0: [2 5 4 4 6 9 7 3 6 4 4 4 3 6 8 3]
1: [5 7 2 7 3 6 9 8 2 0 8 5 7 2 6 1]
2: [5 3 5 3 5 6 2 4 6 8 4 4 2 6 5 6]
3: [4 5 4 6 7 6 5 5 6 4 6 4 5 4 5 6]
4: [4 7 3 5 8 5 6 6 6 0 6 6 3 6 5 3]
5: [5 5 3 3 5 6 6 7 5 2 6 6 2 6 6 1]
6: [5 4 6 7 3 6 3 4 4 7 5 4 4 2 5 7]
7: [3 5 4 5 6 9 7 4 6 5 4 4 3 6 6 3]
8: [5 3 5 6 4 1 3 2 3 5 3 3 6 4 0 9]
9: [3 5 4 6 6 5 5 4 5 3 5 3 6 2 4 7]
10: [5 6 5 5 7 3 4 4 6 2 5 7 2 6 5 4]
11: [6 3 5 4 0 4 5 7 2 5 6 5 4 4 5 2]
12: [3 4 3 5 4 5 4 5 5 3 5 3 4 4 5 5]
13: [5 6 5 6 6 3 6 4 4 2 5 5 6 4 5 4]
14: [5 4 3 4 4 5 4 7 4 4 6 5 3 5 4 3]
15: [4 6 5 3 8 5 3 5 8 4 5 8 0 7 6 3]
16: [5 4 4 5 5 2 2 4 4 4 5 4 4 5 1 7]
17: [5 6 4 5 8 6 3 5 7 4 6 7 1 7 5 5]
18: [6 6 4 5 7 6 3 5 7 4 5 5 3 6 5 4]
19: [5 5 4 5 7 3 4 4 4 1 4 4 7 5 0 7]
20: [2 7 7 9 3 7 4 4 5 5 6 4 5 0 8 6]
21: [6 4 4 5 6 4 2 4 4 6 5 3 5 4 2 8]
22: [6 5 2 3 4 5 6 8 5 1 6 6 3 6 5 1]
23: [6 3 5 5 0 5 4 4 1 7 4 2 8 4 4 5]
24: [6 6 4 8 4 2 6 4 2 1 4 4 8 3 5 3]
25: [4 4 3 1 4 4 7 6 4 5 3 5 6 5 7 1]
26: [6 7 6 5 6 5 5 4 6 3 5 8 3 5 8 1]
27: [4 6 6 5 7 5 3 3 6 6 4 5 5 4 4 6]
28: [4 5 6 5 8 5 3 2 6 6 3 4 4 4 5 6]
29: [5 6 4 6 5 5 5 5 5 2 6 5 5 3 4 5]
30: [5 7 3 8 5 6 8 6 4 1 6 4 8 1 6 3]
31: [4 4 5 3 4 3 5 3 4 5 3 6 3 6 4 2]
32: [4 5 5 5 6 9 6 4 7 5 4 4 3 5 8 3]
33: [3 5 3 6 6 5 4 5 6 5 6 4 3 3 4 6]
34: [6 3 5 1 4 5 5 5 5 7 4 5 2 7 7 2]
35: [3 7 5 7 6 8 3 7 8 3 9 4 2 1 7 7]
36: [6 5 7 5 6 5 3 4 6 5 5 6 3 4 5 5]
37: [4 4 5 4 7 3 4 3 3 8 2 4 8 4 4 7]
38: [4 4 4 2 6 2 3 2 6 5 2 7 2 8 0 5]
39: [4 6 5 4 8 7 4 4 5 4 5 3 5 6 7 5]
40: [6 3 5 4 1 3 4 6 3 5 5 4 5 3 5 3]
41: [6 4 4 3 2 4 4 7 5 5 6 6 3 5 5 3]
42: [5 5 6 4 7 5 1 2 7 7 3 5 2 7 5 6]
43: [3 2 2 5 2 5 8 6 2 4 5 1 7 2 3 5]
44: [5 6 4 6 6 5 7 3 3 4 3 3 9 2 6 5]
45: [4 2 6 4 5 6 6 3 4 9 2 0 9 1 4 7]
46: [6 5 5 5 6 2 5 5 4 2 5 7 5 4 3 4]
47: [4 3 4 6 6 4 2 3 5 6 5 2 7 3 1 9]
48: [4 2 4 2 5 7 4 5 5 9 3 3 4 6 5 5]
49: [4 6 4 6 7 4 5 4 5 2 5 4 6 3 4 5]
50: [4 5 5 6 6 5 7 3 3 5 2 2 9 2 6 5]
51: [5 5 5 6 7 5 7 2 4 6 2 3 9 3 7 5]
52: [4 5 6 5 8 5 3 3 7 6 4 5 4 5 5 7]
53: [4 5 3 4 3 2 6 8 4 0 6 5 5 4 2 3]
54: [5 4 5 5 5 3 4 3 4 7 3 4 8 3 4 7]
55: [4 2 6 1 6 7 2 2 8 9 1 4 1 7 4 7]
56: [6 4 5 4 5 5 6 5 3 5 4 4 6 4 5 3]

[5 5 3 5 5 6 5 5 5 2 6 4 5 5 3 5] 29 12 3
[4 4 5 3 1 3 4 4 3 7 2 7 3 6 6 1] 31 34 41
[6 5 4 5 5 3 4 5 5 1 5 6 5 5 2 5] 46 29 19
[5 6 3 5 6 5 7 7 5 0 7 6 4 5 5 3] 4 22 5
[6 5 5 4 6 3 3 4 5 0 4 5 6 6 0 6] 19 16 46
[4 7 2 6 8 5 7 6 5 0 7 6 5 4 5 4] 4 29 49
[3 2 3 3 2 4 7 6 3 6 4 2 6 3 3 4] 43 40 56
[4 2 4 1 4 6 4 5 6 8 3 3 2 7 4 4] 48 2 34
[5 4 5 4 3 3 4 3 4 7 3 5 4 5 4 4] 31 56 40
[3 7 6 9 4 7 4 3 5 4 6 4 5 0 8 5] 20 6 9
[4 5 4 4 7 1 3 3 4 1 4 5 6 6 0 7] 19 16 46
[4 3 5 4 1 3 4 2 1 7 2 3 6 5 6 3] 23 40 31
[5 4 7 6 4 6 2 2 4 8 4 2 6 3 5 8] 6 54 21
[5 8 2 5 7 5 5 6 6 0 7 6 4 5 5 4] 4 29 10
[4 7 3 4 7 4 6 7 7 0 7 6 3 4 5 3] 4 5 22
[5 5 5 3 3 3 4 8 4 5 6 7 3 4 6 3] 41 14 11
[4 5 2 6 4 2 6 6 3 0 6 5 4 5 2 3] 53 46 29
[4 2 5 4 1 4 5 4 1 8 3 3 6 5 5 4] 23 40 56
[4 2 4 2 5 6 4 4 6 8 3 3 3 7 4 4] 48 2 34
[4 1 4 3 1 2 5 4 1 7 3 2 7 4 1 5] 23 43 40
[6 3 4 2 4 6 4 4 5 9 3 6 4 8 7 2] 34 48 2
[4 4 4 3 5 2 3 3 5 6 2 7 0 8 1 4] 38 31 42
[3 3 3 2 5 6 5 6 5 7 4 3 3 5 5 3] 48 34 14
[3 2 4 3 5 7 5 4 5 9 3 2 4 5 5 4] 48 2 7
[4 4 4 4 5 6 4 5 6 5 6 5 4 3 3 6] 33 3 12
